50 stands for zero in the data rows.
Here are some points, one per row:
[41. 23. 27. 61. 28. 39. 53. 46. 69. 61. 42. 69. 33. 55. 46. 54. 50. 29. 63.
 46. 27. 44. 37. 38. 52. 33. 63. 67. 44. 37. 41. 67. 74. 44.]
[59. 56. 69. 69. 43. 69. 52. 59. 81. 58. 60. 75. 52. 51. 56. 50. 62. 62. 57.
 47. 37. 64. 31. 55. 21. 54. 43. 43. 81. 52. 53. 35. 69. 49.]
[40. 36. 64. 58. 45. 49. 55. 42. 64. 26. 45. 45. 38. 46. 37. 53. 73. 59. 50.
 50. 55. 35. 58. 29. 58. 37. 58. 49. 58. 50. 54. 46. 29. 45.]
[30. 53. 67. 46. 52. 57. 54. 57. 56. 41. 25. 45. 61. 53. 64. 35. 25. 41. 43.
 49. 83. 67. 75. 54. 42. 48. 34. 84. 56. 37. 55. 51. 46. 50.]
[64. 57. 35. 47. 35. 24. 58. 57. 50. 45. 34. 10. 54. 40. 59. 34. 59. 25. 80.
 68. 67. 59. 15. 41. 33. 51. 48. 73. 67. 55. 47. 39. 50. 43.]
[33. 44. 68. 36. 47. 58. 60. 32. 10. 32. 56. 66. 41. 39. 75. 57. 39. 42. 53.
 56. 34. 71. 52. 80. 60. 27. 62. 63. 62. 51. 56. 34. 47. 52.]
[69. 57. 49. 47. 58. 55. 55. 36. 63. 35. 50. 45. 62. 20. 39. 72. 43. 36. 51.
 75. 45. 43. 59. 35. 44. 37. 80. 42. 42. 58. 65. 23. 48. 65.]
[65. 55. 54. 70. 46. 80. 61. 45. 45. 28. 53. 41. 54. 78. 40. 72. 43. 44. 71.
 48. 51. 46. 65. 65. 41. 78. 54. 57. 15. 34. 13. 41. 58. 53.]
[39. 47. 58. 42. 47. 32. 56. 44. 57. 59. 44. 58. 54. 74. 58. 50. 34. 86. 69.
 56. 19. 58. 59. 44. 61. 44. 51. 65. 52. 42. 63. 21. 54. 39.]
[51. 29. 74. 62. 35. 56. 42. 49. 47. 73. 46. 58. 64. 23. 59. 73. 57. 76. 64.
 53. 63. 41. 53. 54. 46. 76. 50. 69. 51. 57. 58. 65. 71. 51.]
[60. 38. 39. 41. 46. 42. 76. 38. 37. 82. 52. 61. 55. 58. 49. 31. 59. 41. 33.
 64. 39. 75. 89. 48. 8. 57. 37. 35. 63. 45. 54. 58. 35. 43.]
[69. 66. 62. 66. 66. 59. 65. 69. 33. 48. 41. 49. 55. 72. 67. 73. 40. 49. 34.
 48. 43. 25. 51. 32. 47. 45. 72. 51. 76. 28. 54. 53. 32. 71.]
[55. 27. 62. 38. 45. 64. 54. 50. 34. 59. 46. 40. 39. 56. 41. 56. 33. 51. 49.
 74. 37. 62. 58. 44. 64. 84. 45. 46. 47. 77. 41. 47. 44. 50.]
[64. 39. 45. 74. 40. 49. 22. 38. 32. 43. 74. 41. 31. 43. 78. 25. 32. 64. 69.
 35. 55. 51. 59. 16. 54. 58. 57. 43. 47. 55. 66. 47. 32. 43.]
[71. 82. 48. 59. 45. 56. 25. 40. 49. 51. 43. 56. 50. 33. 56. 46. 76. 40. 33.
 47. 34. 67. 46. 36. 74. 55. 49. 70. 44. 32. 52. 50. 61. 44.]
[38. 49. 32. 70. 56. 52. 53. 56. 77. 67. 46. 40. 40. 38. 51. 71. 48. 53. 43.
 72. 25. 46. 57. 49. 81. 55. 13. 58. 67. 58. 68. 48. 29. 74.]
[53. 62. 79. 41. 55. 59. 82. 32. 81. 58. 42. 34. 48. 40. 58. 52. 51. 41. 47.
 15. 48. 82. 43. 35. 54. 30. 50. 45. 14. 71. 47. 66. 54. 68.]
[49. 56. 52. 40. 59. 50. 47. 58. 50. 51. 56. 39. 66. 31. 47. 50. 31. 57. 62.
 73. 46. 44. 55. 54. 63. 40. 68. 37. 45. 33. 70. 62. 57. 48.]
[39. 55. 47. 45. 66. 21. 33. 40. 44. 40. 21. 45. 61. 44. 36. 54. 65. 49. 48.
 28. 50. 44. 55. 54. 39. 73. 45. 41. 58. 70. 55. 26. 53. 73.]
[53. 42. 16. 43. 62. 60. 31. 80. 62. 27. 61. 93. 43. 59. 35. 55. 38. 30. 62.
 61. 79. 85. 52. 47. 51. 49. 38. 39. 39. 60. 71. 35. 55. 68.]
[86. 21. 68. 53. 70. 12. 43. 47. 61. 29. 66. 54. 81. 57. 41. 38. 39. 47. 42.
 38. 38. 31. 59. 53. 45. 39. 39. 57. 45. 53. 65. 61. 52. 51.]
[50. 41. 10. 45. 56. 64. 45. 17. 44. 33. 62. 31. 70. 78. 44. 62. 53. 73. 20.
 52. 68. 73. 29. 51. 65. 55. 63. 69. 71. 52. 52. 78. 47. 53.]
[51. 41. 58. 40. 44. 61. 57. 36. 89. 42. 63. 41. 51. 53. 61. 30. 58. 35. 51.
 50. 60. 30. 57. 63. 67. 55. 60. 28. 67. 19. 53. 29. 46. 51.]
[31. 72. 60. 51. 37. 28. 52. 68. 48. 57. 67. 44. 34. 56. 34. 63. 24. 25. 45.
 25. 31. 73. 28. 57. 43. 63. 75. 33. 59. 59. 61. 62. 36. 42.]
[49. 36. 68. 19. 79. 62. 48. 53. 43. 55. 27. 46. 56. 57. 54. 41. 49. 44. 46.
 58. 47. 53. 33. 29. 73. 52. 26. 27. 43. 28. 52. 72. 66. 50.]
[47. 33. 70. 22. 38. 53. 42. 54. 39. 46. 72. 51. 30. 51. 39. 62. 62. 28. 45.
 31. 57. 45. 41. 53. 59. 55. 39. 64. 69. 37. 49. 29. 49. 50.]
[75. 54. 58. 54. 31. 17. 48. 40. 49. 17. 31. 55. 31. 54. 66. 48. 55. 58. 26.
 71. 40. 52. 41. 71. 45. 57. 38. 45. 39. 61. 30. 60. 53. 65.]
[63. 41. 41. 60. 78. 42. 52. 69. 40. 55. 24. 70. 58. 42. 45. 31. 54. 52. 72.
 30. 45. 72. 56. 51. 67. 52. 69. 55. 60. 44. 22. 53. 17. 37.]
[30. 27. 51. 76. 49. 54. 48. 49. 51. 34. 39. 30. 43. 46. 30. 37. 54. 53. 48.
 45. 42. 59. 58. 62. 58. 41. 51. 18. 62. 56. 34. 55. 57. 49.]
[38. 30. 50. 53. 52. 49. 48. 67. 50. 58. 61. 42. 51. 54. 44. 31. 48. 50. 36.
 48. 53. 41. 32. 67. 31. 38. 55. 61. 34. 45. 42. 37. 52. 76.]
[51. 42. 49. 59. 40. 41. 54. 47. 50. 74. 69. 55. 56. 48. 53. 61. 69. 31. 41.
 36. 81. 64. 70. 66. 60. 64. 58. 52. 39. 46. 49. 63. 60. 50.]
[59. 58. 52. 44. 27. 65. 32. 44. 45. 32. 31. 43. 49. 50. 36. 43. 51. 73. 55.
 54. 54. 63. 57. 46. 42. 39. 34. 26. 49. 40. 52. 45. 57. 39.]
[45. 45. 63. 67. 70. 52. 45. 50. 41. 74. 45. 45. 25. 69. 62. 44. 56. 67. 50.
 41. 81. 41. 26. 57. 54. 54. 57. 39. 40. 60. 73. 49. 49. 53.]
[42. 46. 24. 34. 21. 39. 56. 78. 44. 50. 47. 42. 62. 64. 90. 54. 58. 58. 57.
 39. 38. 38. 59. 51. 67. 45. 64. 19. 31. 59. 63. 50. 70. 62.]
[52. 49. 57. 44. 54. 55. 49. 40. 57. 54. 66. 51. 28. 45. 56. 57. 41. 52. 83.
 56. 61. 55. 40. 68. 40. 40. 56. 54. 65. 69. 35. 72. 58. 54.]
[52. 84. 62. 43. 52. 31. 65. 40. 49. 49. 51. 82. 50. 62. 45. 47. 73. 51. 69.
 76. 67. 40. 48. 70. 68. 57. 55. 40. 34. 56. 58. 61. 27. 40.]
[58. 44. 26. 47. 60. 38. 94. 64. 32. 59. 59. 47. 64. 40. 33. 55. 68. 71. 49.
 41. 57. 63. 37. 46. 54. 44. 65. 50. 55. 42. 44. 32. 73. 49.]
[46. 53. 22. 47. 79. 52. 70. 11. 41. 45. 49. 67. 36. 53. 58. 43. 46. 33. 68.
 44. 46. 29. 36. 53. 30. 61. 30. 37. 58. 40. 57. 59. 67. 53.]
[51. 53. 57. 69. 56. 68. 56. 50. 35. 63. 58. 48. 75. 69. 56. 36. 63. 18. 48.
 73. 38. 39. 40. 42. 56. 50. 40. 57. 43. 94. 50. 39. 57. 32.]
[60. 63. 46. 32. 62. 38. 30. 35. 55. 72. 55. 32. 43. 72. 45. 72. 52. 63. 49.
 32. 45. 49. 65. 49. 47. 27. 35. 52. 45. 53. 42. 19. 48. 25.]
[58. 69. 49. 59. 41. 33. 57. 44. 55. 43. 44. 43. 37. 40. 50. 47. 29. 46. 46.
 49. 49. 43. 75. 44. 55. 53. 57. 45. 75. 44. 50. 61. 77. 34.]
[66. 34. 43. 51. 55. 57. 45. 71. 58. 69. 32. 41. 22. 49. 34. 61. 48. 43. 33.
 63. 65. 34. 57. 65. 44. 35. 63. 54. 38. 48. 56. 53. 53. 12.]
[46. 41. 39. 52. 35. 56. 58. 53. 36. 40. 48. 51. 60. 26. 50. 79. 45. 51. 64.
 36. 44. 45. 34. 54. 31. 18. 29. 58. 32. 40. 51. 64. 19. 52.]
[37. 44. 47. 58. 42. 54. 53. 59. 61. 37. 48. 60. 82. 37. 65. 65. 39. 48. 27.
 38. 55. 42. 17. 64. 47. 69. 40. 37. 38. 53. 57. 47. 31. 5.]
[36. 59. 60. 48. 24. 39. 22. 38. 43. 74. 44. 58. 73. 70. 16. 51. 34. 47. 66.
 53. 54. 42. 34. 41. 46. 59. 49. 40. 51. 31. 48. 63. 39. 73.]
[60. 52. 47. 45. 37. 60. 44. 50. 56. 71. 69. 54. 44. 53. 55. 32. 51. 53. 27.
 59. 52. 59. 38. 48. 38. 38. 59. 54. 50. 43. 32. 42. 31. 70.]
[25. 50. 47. 23. 72. 53. 37. 53. 72. 39. 55. 47. 41. 48. 55. 43. 59. 59. 38.
 57. 27. 45. 59. 41. 31. 83. 81. 69. 30. 48. 51. 60. 45. 44.]
[50. 64. 53. 55. 65. 62. 31. 78. 47. 43. 47. 45. 50. 57. 45. 47. 49. 60. 40.
 46. 47. 52. 48. 54. 47. 45. 43. 64. 52. 56. 57. 58. 72. 44.]
[26. 68. 49. 74. 59. 44. 47. 44. 37. 48. 71. 45. 61. 46. 25. 37. 42. 68. 38.
 66. 41. 36. 63. 57. 59. 35. 46. 47. 38. 41. 48. 51. 65. 55.]
[59. 63. 32. 41. 60. 70. 18. 46. 55. 69. 50. 35. 56. 27. 58. 32. 56. 47. 61.
 37. 35. 37. 60. 85. 56. 52. 52. 46. 53. 49. 36. 49. 36. 64.]
[65. 63. 48. 33. 43. 64. 77. 67. 48. 37. 70. 47. 41. 40. 31. 32. 49. 71. 51.
 36. 55. 30. 61. 47. 61. 67. 21. 66. 56. 58. 60. 63. 47. 50.]
[38. 62. 50. 52. 32. 69. 57. 50. 29. 50. 26. 60. 40. 57. 33. 33. 71. 50. 44.
 40. 50. 37. 50. 42. 37. 51. 57. 67. 35. 57. 76. 49. 45. 53.]
[35. 56. 49. 38. 52. 52. 36. 57. 61. 38. 50. 55. 73. 60. 61. 61. 62. 47. 54.
 47. 56. 38. 77. 42. 45. 24. 54. 48. 80. 83. 33. 69. 41. 46.]
[42. 60. 47. 45. 37. 49. 56. 42. 47. 66. 43. 81. 50. 27. 58. 44. 15. 57. 28.
 55. 74. 35. 39. 27. 61. 50. 45. 53. 45. 60. 5. 29. 60. 47.]
[28. 59. 51. 61. 65. 35. 43. 70. 42. 45. 75. 39. 25. 40. 69. 65. 70. 46. 52.
 65. 57. 57. 57. 23. 30. 49. 30. 41. 45. 23. 22. 50. 48. 46.]
Along one direction, these points spread out more than along any other. Take the direction at right angles to it along which they spread out most. Go by this last direction. Where along it does each point below lie, from 0 to 99? The average is 50, and the first point in the table lies past the average. One standard deviation of the points above along it is 16.
[47. 33. 70. 22. 38. 53. 42. 54. 39. 46. 72. 51. 30. 51. 39. 62. 62. 28. 45.
 31. 57. 45. 41. 53. 59. 55. 39. 64. 69. 37. 49. 29. 49. 50.] 58
[39. 55. 47. 45. 66. 21. 33. 40. 44. 40. 21. 45. 61. 44. 36. 54. 65. 49. 48.
 28. 50. 44. 55. 54. 39. 73. 45. 41. 58. 70. 55. 26. 53. 73.] 46
[71. 82. 48. 59. 45. 56. 25. 40. 49. 51. 43. 56. 50. 33. 56. 46. 76. 40. 33.
 47. 34. 67. 46. 36. 74. 55. 49. 70. 44. 32. 52. 50. 61. 44.] 46
[53. 42. 16. 43. 62. 60. 31. 80. 62. 27. 61. 93. 43. 59. 35. 55. 38. 30. 62.
 61. 79. 85. 52. 47. 51. 49. 38. 39. 39. 60. 71. 35. 55. 68.] 43
[51. 41. 58. 40. 44. 61. 57. 36. 89. 42. 63. 41. 51. 53. 61. 30. 58. 35. 51.
 50. 60. 30. 57. 63. 67. 55. 60. 28. 67. 19. 53. 29. 46. 51.] 69
[58. 44. 26. 47. 60. 38. 94. 64. 32. 59. 59. 47. 64. 40. 33. 55. 68. 71. 49.
 41. 57. 63. 37. 46. 54. 44. 65. 50. 55. 42. 44. 32. 73. 49.] 54
[30. 27. 51. 76. 49. 54. 48. 49. 51. 34. 39. 30. 43. 46. 30. 37. 54. 53. 48.
 45. 42. 59. 58. 62. 58. 41. 51. 18. 62. 56. 34. 55. 57. 49.] 60
[30. 53. 67. 46. 52. 57. 54. 57. 56. 41. 25. 45. 61. 53. 64. 35. 25. 41. 43.
 49. 83. 67. 75. 54. 42. 48. 34. 84. 56. 37. 55. 51. 46. 50.] 39
[60. 52. 47. 45. 37. 60. 44. 50. 56. 71. 69. 54. 44. 53. 55. 32. 51. 53. 27.
 59. 52. 59. 38. 48. 38. 38. 59. 54. 50. 43. 32. 42. 31. 70.] 59
[75. 54. 58. 54. 31. 17. 48. 40. 49. 17. 31. 55. 31. 54. 66. 48. 55. 58. 26.
 71. 40. 52. 41. 71. 45. 57. 38. 45. 39. 61. 30. 60. 53. 65.] 51
[50. 41. 10. 45. 56. 64. 45. 17. 44. 33. 62. 31. 70. 78. 44. 62. 53. 73. 20.
 52. 68. 73. 29. 51. 65. 55. 63. 69. 71. 52. 52. 78. 47. 53.] 20
[51. 53. 57. 69. 56. 68. 56. 50. 35. 63. 58. 48. 75. 69. 56. 36. 63. 18. 48.
 73. 38. 39. 40. 42. 56. 50. 40. 57. 43. 94. 50. 39. 57. 32.] 24
[86. 21. 68. 53. 70. 12. 43. 47. 61. 29. 66. 54. 81. 57. 41. 38. 39. 47. 42.
 38. 38. 31. 59. 53. 45. 39. 39. 57. 45. 53. 65. 61. 52. 51.] 50
[52. 84. 62. 43. 52. 31. 65. 40. 49. 49. 51. 82. 50. 62. 45. 47. 73. 51. 69.
 76. 67. 40. 48. 70. 68. 57. 55. 40. 34. 56. 58. 61. 27. 40.] 30
